Each path is a new rotation, seen through one point. The rows after it are directions, each followed by how far the rotation turns it, in deg/step (0 if it stays put).
Each turn is a multiple of 5 degrees from 10 to 175, or 0.
Each row of a path follows its step; steps can be skipped.
path 1
step 1: -39 135 332 -59 -42 70 196 -337 47 32 85 128 -65 72 57 -172 -141 110 229
 -109 -197 -213 -237 -242 47 14 -121 25 250 -10 -112 36 11 172 18 174
 -65 -90 -181 -107 -96 94 -178 -49 -26 236 -91 55
step 7: -58 4 142 13 -105 -51 -32 -119 -205 208 -3 -89 207 -189 -125 -99 32 -103
 147 -199 197 -231 -80 -114 124 94 86 -18 -372 48 -110 202 39 10 12 230
 -242 125 249 82 43 -199 110 -122 8 -277 -17 -8
step 9: -278 -34 50 -217 239 108 26 -235 127 168 229 -26 59 -200 63 74 57 -45 19
 227 181 -53 -142 111 18 -71 -98 232 -31 45 80 -130 98 293 -317 110 126
 67 -4 102 -51 -131 -221 -28 -220 -20 90 9
step 11: 65 66 72 -85 24 -119 51 -243 -261 42 33 -186 64 -39 -9 70 12 -123 -124
 -171 0 -127 64 172 -77 63 -240 160 -161 85 16 156 7 -30 100 124 149 -60
 60 85 164 -217 331 -384 -79 -39 77 317
step 14: 65 189 -106 -249 -36 -65 51 -313 33 85 24 66 6 162 33 -67 79 29 -122 271
 -185 -109 -167 105 121 -344 -130 248 -291 -94 14 -14 102 -11 -58 45
 -169 231 -142 110 -118 -81 -151 62 133 -59 15 -167
step 16: -230 -2 106 109 -139 -109 121 -216 6 -34 110 58 -40 121 -178 314 75 -65
 -160 -183 -100 194 -213 128 -24 56 -313 -168 82 79 -5 65 50 -81 -241 94
 43 40 -113 81 36 -185 127 -252 226 -57 -250 -20
step 17: -412 -12 142 -142 91 -285 128 -113 87 -117 74 -96 -62 45 -46 49 -173 97
 116 79 26 247 41 -5 -152 -127 -201 -130 85 -174 73 -40 -93 -87 -63 -49
 -244 232 271 -59 63 206 1 18 -236 56 21 150
step 18: -90 -51 127 -266 -173 -35 95 -244 -118 114 72 97 -183 140 7 -29 274 253
 -43 127 -59 56 280 130 21 -83 -134 180 -103 -115 205 -47 117 -208 115
 144 140 13 101 43 -23 253 12 -29 100 -114 3 -311
step 19: 138 241 -52 -199 -202 -199 185 -215 -212 -197 -29 70 -111 35 157 -26
 -181 -6 -48 80 -95 -278 8 -276 54 -66 -92 -68 -164 -185 -83 59 -80 142
 45 -26 -83 -109 -3 -27 -61 81 -139 -349 -163 33 -177 -161
33 11 -12 45 17 15 0 -8 54 56 49 49 9 -48 -44 -77 7 -34 25 24 12 5 -70
 -71 14 -51 -16 11 50 5 -9 90 56 43 -64 29 -63 45 -104 -30 47 -97 -22 93
 18 -25 -34 -35 : 55
-34 20 20 40 53 -26 -12 19 30 -4 51 9 35 23 -38 -44 -41 -51 15 -112 -76
 -24 -22 123 -4 30 -64 -36 7 52 -64 23 97 4 8 21 -19 -11 -29 -63 -2 79
 89 -14 -9 58 10 33 : 70
2 -35 68 0 100 50 -74 30 34 29 36 -4 -34 29 29 69 -37 19 14 63 -92 48 -3
 2 -2 -12 -40 27 11 106 -17 56 -36 9 39 -10 -39 109 93 7 17 20 -79 0 10
 6 19 -33 : 95
37 12 72 -93 36 -55 -19 -40 48 71 -78 -13 4 22 -21 -5 -40 -24 17 -43 6
 -71 -76 2 -43 36 42 -33 -17 66 0 -94 30 -71 -12 14 70 30 -8 59 96 -40
 -35 40 -49 -19 -15 -1 : 10
14 27 -63 -10 11 -42 -4 15 33 32 61 62 65 -11 -61 9 -72 41 14 28 66 48
 -14 100 42 -2 3 -4 -91 4 -78 -21 -13 -14 -18 30 36 -5 11 -13 -29 -45
 -74 -107 51 -88 -25 -52 : 155
-11 -50 -24 -86 -8 -1 -39 40 124 -23 -2 11 -29 11 54 -47 -3 63 43 28 -21
 -21 -32 99 48 -50 24 29 19 -74 34 8 -60 72 5 47 18 -4 46 -2 80 -51 106
 4 4 17 -7 38 : 125
-22 16 -15 -69 33 -33 34 78 -31 -19 -60 42 74 -62 24 68 -4 -93 20 -71
 -41 13 -4 -18 91 -73 6 -9 -13 -99 -41 24 50 35 -44 -11 -3 60 63 74 -18
 26 -44 40 -24 -4 1 19 : 145
path 2
step 1: -137 3 -276 138 -52 9 183 -8 145 93 -149 -23 71 52 -77 -53 -5 -100 -147
 29 -116 64 -214 -220 208 -213 -162 -73 -225 314 -243 73 -22 -222 -41 -9
 55 176 -367 -30 117 26 -404 -111 202 -170 200 101
step 2: 157 -154 -4 -16 -101 -184 -318 -25 55 8 197 -142 -194 219 -137 172 70
 -25 -82 -150 -302 249 -115 -173 68 45 94 -67 -325 -111 -112 -232 -65 30
 133 -283 102 -249 200 -124 320 107 -90 51 -138 -58 124 -103
step 4: 116 -49 99 24 133 209 -143 -172 -91 -156 140 1 -56 276 73 58 -100 286
 -51 382 -303 -2 329 -456 -58 -117 5 -84 -231 -97 -141 -37 153 -75 198
 -23 -88 58 61 121 -24 148 6 60 -10 -291 -28 57
step 6: -29 -264 -148 258 -75 -47 40 -194 -107 143 -79 -55 -199 70 122 126 5
 -174 256 117 -84 196 -113 -210 -171 -229 30 200 -72 -113 27 46 168 -28
 189 9 127 125 -268 283 -400 265 93 -103 -19 -126 74 -196
step 8: 87 -259 76 52 -62 45 264 34 102 158 -105 58 -102 -210 -108 33 -18 -121
 72 256 -72 236 -33 104 -188 -55 -41 144 -218 255 13 -9 115 294 256 48
 -89 138 122 -22 -118 -73 -483 170 -31 -32 338 -175
step 10: -23 156 -65 38 -33 -137 139 155 330 0 -119 22 41 -19 76 -11 143 -8 27 -7
 73 45 -35 -92 -283 -23 -5 -15 -318 324 -285 -86 381 -274 133 -16 -203
 254 -102 -116 133 -210 -178 -297 -134 -74 26 121
step 12: -167 2 -95 7 -35 -192 243 -56 346 -103 23 -45 74 -98 -16 197 57 -64 -215
 -40 -264 157 -31 -186 68 191 142 -283 -247 -99 270 -44 287 -134 -12 25
 310 -4 -199 -156 84 135 -147 -223 153 215 -18 61
step 13: 255 -102 -159 257 -70 69 10 -318 58 -198 168 186 -82 173 -74 48 -151 228
 -232 11 -76 197 -48 -208 -78 -86 71 182 -242 -247 69 -352 -69 191 171
 -146 -138 195 35 -17 -94 -115 -52 -48 36 -330 -14 91
step 15: 199 32 -75 31 -92 -62 161 -251 31 62 7 -236 -64 19 120 -24 -97 10 6 188
 -303 -86 -49 -110 -2 -235 -210 135 -253 -49 -29 -257 -6 -298 353 -102
 58 -19 -107 21 -232 53 53 -21 -408 16 243 -275
-48 -57 -11 16 100 36 20 58 -82 4 -15 -15 -27 38 -27 -82 -14 54 100 -70
 -38 44 23 -78 16 21 -9 8 -55 -34 65 5 -39 49 -45 -61 -48 -31 16 15 32
 55 24 0 -57 -76 -30 -7 : 155
72 19 -21 -2 5 -53 24 40 -2 -33 -95 25 51 37 19 -57 -4 11 81 -39 -12 5
 106 -48 -67 -77 -9 -25 56 1 -66 38 -57 -105 69 47 11 -33 -51 -40 -14
 -30 32 -23 -28 26 -23 -21 : 70
49 -39 -56 -6 21 20 -12 -43 57 -66 -29 41 -36 26 -25 23 -64 19 35 51 -46
 -68 -9 65 7 37 38 -21 10 -60 119 21 -44 -97 22 27 3 58 46 118 -49 34 13
 -13 -49 -6 -9 10 : 40
-91 -25 -37 -1 -16 12 -27 12 -40 -8 28 -88 6 55 -15 34 5 -40 28 5 -25 2
 93 18 99 22 -97 -24 -21 -7 38 52 17 5 -17 69 16 23 -79 -7 -131 -33 -4
 -42 51 36 -18 -60 : 130
-12 -18 33 57 11 -9 4 12 -97 -8 47 40 74 83 -6 53 86 -73 53 49 30 -60 10
 -4 -47 11 -15 30 28 -10 -33 110 46 31 51 11 50 -6 65 79 52 51 -54 -14
 -32 -16 25 -10 : 25
30 19 51 -39 -16 -13 -112 10 -66 -41 -54 -84 -9 7 -55 6 20 44 -24 16 14
 32 31 19 -26 -15 106 27 -96 -40 -66 3 -52 30 -24 24 92 -22 -26 102 -23
 -19 19 43 39 -24 -24 36 : 155
path 3
step 1: 38 35 -64 -231 -287 -120 34 -95 17 12 14 238 216 75 188 15 -217 210 218
 24 175 297 -178 258 -107 51 -12 -20 74 97 -81 49 -11 -190 -253 178 -109
 198 -23 12 -127 -31 -130 56 439 0 145 77
step 5: 174 213 116 -46 -142 125 176 -213 167 -5 252 37 -40 -130 19 -9 -52 70
 -29 272 -10 -339 120 -95 119 173 -236 114 81 46 124 -87 -24 -247 -19
 105 -139 -71 282 -74 223 220 -144 -230 -267 -36 -42 -215
step 7: -112 23 258 -22 -170 -300 11 241 18 235 77 -241 29 259 150 -47 191 50 74
 -160 -399 82 -140 180 -43 -5 -26 122 -144 -9 -18 -37 -20 -133 -69 -48
 -63 241 27 249 335 18 -42 -104 6 -65 158 -229
step 9: 81 -459 -54 -140 48 -43 -241 109 -44 110 -289 -102 -6 44 -102 280 -40
 213 -116 -14 -78 61 59 50 -153 151 -62 -76 -225 146 201 136 311 103 25
 -50 57 -3 108 -203 -19 244 -189 -116 107 294 -55 -54
step 11: -135 -220 -16 102 -6 -123 190 -352 -229 -48 -196 -30 -7 237 -71 -158 11
 -81 -75 112 66 94 282 1 282 -110 -122 32 -10 -262 -89 28 -100 -154 -29
 318 96 -15 224 -239 -46 341 97 22 17 -62 87 129
step 13: 136 72 -90 -295 -220 -305 85 166 -6 -139 151 85 -134 -149 -283 -56 38 77
 43 -33 -136 -56 71 14 16 180 71 -150 -159 -272 64 125 -268 100 -58 64
 133 170 209 109 61 -127 376 100 7 -208 -264 2
step 14: -22 139 -159 -49 -7 24 120 34 -32 -10 97 65 -465 -68 165 41 106 32 -199
 158 63 -121 114 27 0 65 -220 203 84 251 -94 149 -152 72 7 -234 236 37
 175 54 458 -81 -85 -218 -166 -114 137 19
step 15: 249 -59 -227 -96 277 -99 -102 22 374 196 21 102 125 28 -67 -41 213 135
 142 249 102 -37 2 226 127 -75 21 153 -66 24 -33 -250 -110 213 303 -248
 241 140 39 10 -117 59 -118 103 12 1 78 -225
step 18: -229 -176 -44 -62 -96 -149 -23 -115 -370 109 -48 -284 135 85 30 -45 -111
 232 30 -74 -173 50 50 301 -146 -69 242 -72 -57 -47 -153 43 163 240 -278
 -210 -14 -118 203 112 -216 193 -215 -173 -47 97 26 -21
5 -3 67 2 -57 8 29 -47 -68 88 16 51 -7 -4 -37 29 -75 -36 -100 -57 91 2
 -13 -15 -33 -45 -15 -16 -14 -54 -15 27 61 -14 -11 -52 41 48 -30 -7 -110
 98 14 -9 -15 -59 -24 -3 : 45
-66 -3 8 42 -17 -38 -33 107 -63 8 -20 44 49 -61 94 -109 8 -45 -10 70 10
 -10 -6 -82 -26 -10 -71 -29 -10 -17 -25 11 -9 92 -54 -32 43 25 61 10 -4
 7 37 -41 -18 68 -1 -25 : 95
-31 -4 46 94 -11 46 46 -29 18 -47 66 0 8 -2 -49 -102 -4 1 87 -38 5 -2 2
 17 -6 9 65 8 5 -1 -43 33 53 35 61 53 18 -55 53 19 28 89 -4 -95 29 1
 -117 19 : 55
32 42 -26 -12 33 -108 51 -38 11 -39 -24 63 7 -88 -12 -27 27 57 -1 30 40
 -96 -35 -28 5 7 -9 89 -33 63 -40 81 -46 -55 19 0 61 -22 -9 -13 -41 -23
 77 -23 56 -69 10 49 : 35
-52 41 -24 -31 31 -58 43 4 -43 -6 -80 -98 -4 -18 -26 -40 -146 -17 27
 -110 -6 -7 0 7 -41 22 3 -60 -5 -1 20 60 -67 20 42 -51 -13 -15 -4 97 48
 -15 19 15 20 -18 12 -54 : 70
-18 52 -16 -24 -8 -26 -39 39 -38 -48 121 -84 1 68 7 4 24 55 19 -25 -23 5
 6 15 -23 30 -83 -24 70 -61 3 55 -24 7 -44 55 63 39 -40 10 -87 -47 -44
 -95 24 -73 10 13 : 60
path 4
step 2: -211 -114 151 -144 -179 -195 -188 39 45 -152 -19 -210 -273 110 129 -252
 257 -26 161 141 -349 92 198 -63 88 96 31 89 83 -173 22 194 -29 -84 -234
 -37 -92 -30 -65 -103 221 24 -40 -65 -213 -156 -64 -133
step 4: 222 163 -24 -240 109 25 -233 28 206 -107 -135 -6 191 -11 30 -332 217 43
 67 80 -329 -39 -15 163 14 129 51 -186 -139 23 -97 -9 -41 91 168 -197
 -71 -100 -166 81 -329 -88 -197 -169 -125 59 143 104
step 7: 118 4 324 -135 -1 30 -179 -175 -166 -176 72 -37 -86 51 -46 -24 235 91
 201 -117 -378 23 237 2 -37 31 43 -21 -10 -18 -53 100 -52 278 -274 16 89
 39 -144 19 158 115 -171 77 -206 -185 351 -21
step 8: -68 -199 -5 -209 -2 262 152 117 355 -52 118 15 -58 -66 -25 105 155 235
 -197 -197 -84 122 34 -213 -46 76 137 1 41 -131 5 -165 -298 -38 -146 66
 -90 74 -196 221 -19 -206 -335 35 -98 80 29 189
step 9: 140 -207 24 -186 -15 -84 -444 -209 137 -81 -9 -31 -35 152 96 -259 205 54
 84 101 -168 -46 -98 48 121 178 -7 -153 -151 -14 74 -131 92 -173 -92 -38
 79 110 12 -21 -22 -226 -169 -279 -30 -3 -238 274
step 10: -95 -40 216 -178 -318 104 -125 -192 138 -130 145 -296 134 161 170 24 21
 -79 -364 -108 -133 9 -6 -189 -161 -102 -76 -58 139 -126 68 88 286 -70
 -180 -155 258 -56 -135 -29 -97 134 7 -59 -64 72 193 3
step 13: -159 -9 131 -36 -204 163 29 33 304 89 -89 -36 -19 96 -52 -135 169 407
 -245 -25 -251 -174 64 -269 57 -40 180 -17 49 -120 -102 -13 58 -81 -73
 -38 -227 -109 -174 3 -162 -324 110 135 44 -113 22 156
step 14: 12 -213 95 -312 -88 -188 -221 100 132 -326 -7 87 -80 378 3 -235 51 -49
 366 190 -215 -15 54 60 -153 -106 15 -78 11 -24 17 -28 -71 -20 -313 -132
 -114 -54 -94 -92 -23 -90 13 -161 1 23 69 96
step 15: -39 -27 165 -116 -232 83 221 110 37 -198 370 -135 -117 53 153 -106 31 -2
 -159 -324 -217 32 -160 82 -123 93 165 98 -160 -125 35 19 105 125 -61
 -273 56 -124 -176 111 -51 90 -246 -189 14 237 107 27
14 -17 58 58 -36 -41 -9 -51 55 32 2 41 40 9 0 -52 -81 6 66 3 -4 14 24
 -26 -25 16 16 38 88 -73 17 5 51 -70 -114 13 22 -43 71 -109 -14 9 15 -12
 28 19 85 -50 : 95
10 -26 9 -22 -47 68 37 44 98 59 -20 0 51 59 15 41 -5 92 34 18 99 -64 -54
 -9 -35 50 -23 -31 -60 27 -82 -17 -32 -23 -18 72 -46 -67 43 -4 -46 55
 -33 49 8 -4 -48 14 : 145
-6 31 16 22 -9 -57 20 75 -20 -49 27 48 17 38 2 -70 -43 64 -51 -19 -2 -35
 13 30 -35 -74 -8 -21 58 58 -71 6 69 2 -69 -92 -6 9 62 82 53 -29 -34 43
 71 4 -93 -13 : 20
5 38 20 -22 -34 26 28 -17 84 48 -38 24 -10 -81 -21 -13 54 3 -60 3 -32
 -36 -51 32 -51 -26 1 -14 15 50 -84 30 100 22 4 -35 -8 86 -12 -49 8 28
 20 -10 -98 -112 72 -45 : 125
45 -1 -35 -61 21 34 -22 -75 -110 -19 -16 22 22 43 -8 -48 -21 -15 82 95
 13 29 19 103 -66 40 -24 -17 3 -58 -54 83 34 -37 -2 14 -36 16 -25 1 -34
 -46 -69 -2 -44 -57 -59 -26 : 145
path 5
step 3: 23 -11 116 -203 -100 91 263 -83 -73 -148 -6 140 109 -136 -51 102 341 23
 -30 -110 -291 204 -28 -147 38 264 -7 -18 -48 40 -4 145 -57 62 -52 -162
 27 -168 186 -154 208 -54 132 104 -65 11 217 259
step 4: 155 111 40 325 -1 -43 109 -60 -42 124 76 108 178 -16 68 -90 -151 -407
 -75 40 -134 51 397 -106 84 131 48 -5 105 -158 99 -102 25 -1 -52 0 179
 -183 -21 -68 29 -94 -125 -145 156 123 260 40
step 5: -20 126 -295 31 156 -26 -66 -215 169 -129 -134 190 1 -171 106 -26 -223
 -124 157 42 121 -36 220 19 -32 -53 -69 46 -9 -70 330 24 -130 24 63 48
 -89 140 -19 31 -93 -183 -45 189 -239 115 -126 -336
step 9: 133 44 -418 -128 290 -139 103 -12 -124 -272 -28 94 47 -109 -217 -27 190
 91 2 -109 4 10 97 -135 51 38 -139 15 -143 -108 53 50 94 95 -180 -10 -28
 -154 -9 197 -208 -6 -146 -196 191 120 -94 126
step 11: 60 337 71 -232 -217 73 103 -248 120 98 162 -230 -69 157 167 9 165 6 -18
 25 -131 -116 124 -119 -134 -50 -40 20 226 146 -4 -103 -23 50 251 -159
 79 -6 -116 -32 100 -137 42 204 -106 218 39 -190
step 12: 307 93 -31 133 104 -219 -60 -14 11 -89 -127 -114 -52 -184 -233 -118 200
 -143 124 -315 -70 -290 118 -167 -76 148 -2 76 33 94 11 109 -59 -199 95
 -75 138 -90 25 121 -145 86 207 164 107 90 -58 120
step 15: 276 29 43 -115 -52 80 -1 -288 -190 -249 -154 47 -148 -222 181 -17 150
 -19 -54 -23 -126 -52 -37 -218 -203 147 83 -52 -223 124 89 37 -42 26 169
 47 -50 -111 -37 -47 174 -12 109 137 18 -157 -161 332
step 17: 66 302 -256 352 -66 -178 214 -37 82 143 17 55 -52 59 116 -62 -65 -87 -10
 42 116 129 149 63 39 27 -157 -115 -40 -155 130 79 100 -21 -148 -97 153
 -27 26 -21 -305 -174 -46 229 45 63 -2 -310
step 19: -148 -45 110 -163 -90 122 71 -27 17 -110 58 -156 290 -99 -303 -174 20
 -236 -10 86 -285 108 119 4 -139 117 44 -2 19 -63 33 165 85 89 145 -94
 118 39 -127 26 377 -61 139 -154 204 -64 137 53
41 -12 -90 -18 -78 -32 42 52 -29 -13 -11 8 -18 -57 -25 -39 -4 0 -10 1
 -41 43 -55 -23 44 -93 -28 -47 32 157 58 -74 2 21 -22 10 27 3 -24 -14 -8
 -4 17 65 -62 12 -8 -90 : 120
2 43 -66 47 28 50 34 -13 52 27 -61 -42 -19 61 31 -75 -32 -14 -16 19 -55
 -2 -16 -80 0 -59 21 -35 90 -34 -29 40 -78 -34 26 5 -161 -43 -29 -34 -54
 -12 19 14 -15 0 -13 23 : 65
33 -80 23 -67 37 -40 35 21 -12 -6 -41 -9 96 -23 -107 -21 68 15 -41 -59
 -49 51 -1 16 -45 -33 95 -8 -58 -53 13 -4 -17 -15 -29 -2 -92 76 38 53
 -23 -43 56 30 33 1 -25 -25 : 110
45 48 5 -16 69 -22 88 79 37 -21 -23 35 37 28 0 -25 -85 5 31 -17 78 -80
 18 100 64 -14 46 -18 26 5 76 36 66 20 -45 2 -7 -67 1 89 -34 -31 -7 12
 -51 -9 -30 44 : 90
-40 -59 -46 -50 62 -5 -32 -17 85 -102 -46 -10 -61 -30 -9 -11 64 -85 38
 -9 -29 -54 -72 -3 39 -12 33 -93 -21 -24 -46 79 -7 51 -55 -33 66 -6 -51
 4 11 38 42 -37 -16 -19 41 -12 : 110
37 12 -16 -23 56 -13 46 -65 -25 -47 -28 -33 -1 -62 -42 74 -15 63 46 -22
 77 18 -30 28 -104 42 7 -12 64 42 -11 -17 -33 9 -49 8 -42 -73 -14 -51
 -22 90 -24 81 66 -14 89 9 : 120
7 33 -58 65 10 -7 -20 84 -13 -57 -85 -16 36 43 36 5 74 20 66 57 21 39
 101 36 41 -33 43 109 -88 17 0 -10 -65 34 -14 -8 -5 24 -54 -26 -47 40
 -25 -22 3 -9 62 -29 : 85
